One turn moves every row onto another: examples first, then more rows asked
q795: [-49 -12  24   7  -5 -51 -39  22 -35 -33   8   4]
q771: [-40 -27 -12   5  -4  38 -49  34 -11  29  30  17]
q50: [-34 -33 -14   1  -4  40 -45  41  -9  30  33  26]
q640: [-49 -11  -6  13  -9  38 -50  51  -4  21  14  29]
q623: [-34 -32 -14   0  -6  41 -41  50  -8  26  31  35]
q980: [-43 -12  27   0 -12 -42 -22  61 -27 -43   3  45]
q902: [-12  33  -8 -51 -13   7  27  40   9 -49   8  36]
q65: [-26  39 -24   5 -38   8 -17  26 -46 -14  30 -24]
q578: [-13  21 -30  -5 -35  10 -13  18 -52  -8  47 -27]
q601: [-38  20  45 -17  -9   5 -28  19   5 -33 -32  19]
q778: [-21 -14  34 -32   5   1 -33 -26 -10 -13   3 -15]
q128: [-26 -47  14 -14   1 -47 -27  15 -42 -22  39   9]
q211: [  4   2 -19 -65  -3   6  28  11  -2 -34  37  18]
q369: [-29 -29  22 -11 -12 -39 -13  66 -29 -41  18  55]
q949: [-37  10  41 -19  -2   1 -36 -10  -3 -23 -20  -6]
q479: [ -1   5 -36 -17 -34  13  -5  25 -53  -5  58 -13]
q698: [  6   1 -35 -22 -37  17   6  45 -49  -9  59   8]
q307: [  2  12 -32 -20 -43  20  10  65 -43 -17  49  24]
q815: [ -3   6 -19 -60  -1   2  19  -9  -7 -29  36  -5]
q983: [-16  22 -14 -47  -1  -2   9 -18  -5 -31  24 -19]
q916: [  7 -48  24 -58   2  13  -6   5  -9 -14  26  29]
q603: [-25  47  -3 -39 -14   3  17  31   8 -51  -5  22]
q664: [-27  41  -9 -36  -4  -4   4 -10   0 -38   6 -16]
q746: [ -9 -14  36 -44 -11  15  -1  50   5 -32  -8  61]
q116: [-49 -13  -8  14  -7  36 -52  42  -6  24  16  19]
q997: [-52  -5  28   9 -10 -47 -34  43 -30 -40   0  23]
q626: [-29  50 -21   9 -44  11 -14  46 -41 -22  19  -8]
q599: [ -4 -38  26 -47   7   6 -20 -20 -13  -8  22   0]
q808: [-10  29 -25  -8 -46  18   6  73 -38 -24  32  27]
q643: [-18 -47  16 -21  -7 -38 -11  54 -35 -33  34  49]
q432: [-18 -54  13 -22  -1 -42 -16  32 -40 -25  43  30]
q798: [  6 -39  29 -57  -6  15   2  34  -3 -22  14  53]
q336: [-22  44 -21   2 -48  14  -5  66 -38 -26  19  13]
q347: [-32  51  -4 -33 -10  -1   8  10   5 -46  -5  -1]
q568: [ -1  13 -14 -61  -9   9  32  30   3 -42  25  33]
q192: [-26  10  43 -27 -12  11 -14  43   8 -38 -27  46]
q491: [-39 -30  20  -1   1 -49 -36  10 -41 -25  25  -2]
q196: [-44 -17  -8   9 -10  41 -44  58  -4  20  17  38]
q510: [-38 -25 -10   3  -9  41 -42  58  -5  22  24  40]
q924: [-46 -19 -10  10  -4  37 -53  35  -9  29  23  15]

q578 goes to q479
q510 goes to q196
q815 goes to q211
Now find these:
q798 goes to q746
q980 goes to q997

One turn moves every row onto another: examples first, then more rows asked
q318: [  1 -33 -22   9  71 -36 -17  -5  29 -16  16  -3 -34 -20  31]
q686: [ 21 -32   4  -5   6 -18 -15  36  37 -30  44 -30  26  -1  -4]
q98: [ 12 -37 -26   2 -12 -13 -22  26  29 -41  59  -8  25  -4  -2]
q969: [  1   0  27 -19  48 -30 -17  11 -25  30 -18  -6 -25  -8  38]
q244: [ -6 -27 -10  29 -48 -34  13   5 -47   8  15 -32  17  -2  22]
q976: [  9 -52  12  16 -26 -53  -3  12 -44   9  10 -26  -5   9  38]
q297: [ 13 -14 -72  10   1  -2 -23  12  -3 -47  41   4 -31 -29  -5]
q689: [ 31 -18  14 -10  29 -18  -9  42  31 -19  21 -47   6  -8  -9]
q367: [ 23   0 -62   6  24  -2 -17  17  -8 -36  18 -12 -52 -35  -9]
q650: [  9  40   2  13  -3  41 -13 -18  -8  17  21  28 -23 -22  24]
q280: [-12  11 -23  33 -50   1  16  -7 -38  11  21 -20  22 -15  12]
q799: [-10 -24  49 -11  19 -51 -14  16 -15  21 -10 -13   5  -4  27]
q611: [ 32 -25  38  -7  18 -25 -19  10   1  26   3   4 -60 -11  39]
q341: [-10 -10 -37  -4  27  28 -34 -12  36 -26   9   1  -3 -56  24]
q123: [ 35  -2   0  -9  44 -13  -7  38  16 -17   4 -48 -26 -21 -12]
q285: [-12 -19 -20  20 -57 -31   9  14 -25  11  35 -30  20  12  24]
q926: [-36 -33 -15  19  35 -47 -11  32  -1 -26  15 -41  -8  18  -1]
q683: [ 32   5 -32  -2  43  -6 -10  28  -1 -24   3 -34 -49 -32 -12]
q748: [-11  38 -35   9 -37  28  -6  -5 -22  11  33  14 -11 -31  15]
q437: [-48 -11 -30   5  -8  16 -28  24   6 -36   8 -38  24 -18  -8]
q540: [  9 -30 -57   9 -14  -7 -24  15  13 -49  58   6   1 -15  -2]
q575: [  3 -21 -31   1  55  -2 -27 -16  39 -19  12   7 -24 -46  34]
q66: [ -6  39 -17  26 -31  32   6 -16 -22  14  23   5   5 -23  12]
q687: [-34 -34   9  32 -52 -25  -4  -4   2  -9  13   1  30  -2  23]
q199: [-34 -15 -30  41 -54   8  -2 -18   0 -14  14  15   9  -6  33]
q157: [ 24 -49  34   2  -4 -51  -8  18  -5  23   9 -21 -33  11  40]
q984: [ -8  21 -45  10  17  26 -11 -17 -21  10  -7  19 -44 -11  51]
q201: [-25 -37  42  11 -22 -50 -10  10  -4   5   3 -11  28  -1  21]
q671: [ 25  10  19  -9  17   8 -23  -1  -1  23   7  25 -64 -32  31]
q516: [  6 -46  10  13 -34 -53   4  20 -16  16  22 -34   0  21  34]
q335: [ 23 -52  31   3   2 -45 -22  10 -31  12   9  -4 -33  10  49]
q766: [ 23  13  25   0  18  22 -29 -11  -6  18  16  34 -45 -12  39]
q206: [  7  37 -11  -2  -6  31 -18  -6 -11  18  20  29 -44 -41  21]
q666: [-19  15 -38  18 -58   2   4   3 -27   8  39  -9  16  -9  16]
q60: [  1  17 -11 -11  48   3 -15  -3 -27  25 -17   8 -45 -11  48]
q351: [-31  -6 -36  -2   0  35 -35   5  22 -33   7 -18  17 -45   6]
q467: [-50 -21 -21  13   6 -18 -18  35  -4 -32  11 -48  13   8 -12]
q876: [ 29 -24  37  -5  21 -13 -33   1 -15  15  11  21 -50   2  49]
q147: [-16 -37 -15  17  62 -55 -10  15  12 -19  16 -23 -28   7  16]
q860: [-22   7 -52  32 -25  29  -5 -23 -10  -6   6  23 -21 -10  44]

q467 goes to q437
q748 goes to q206
Now find these:
q297 goes to q367
q860 goes to q984
q976 goes to q244

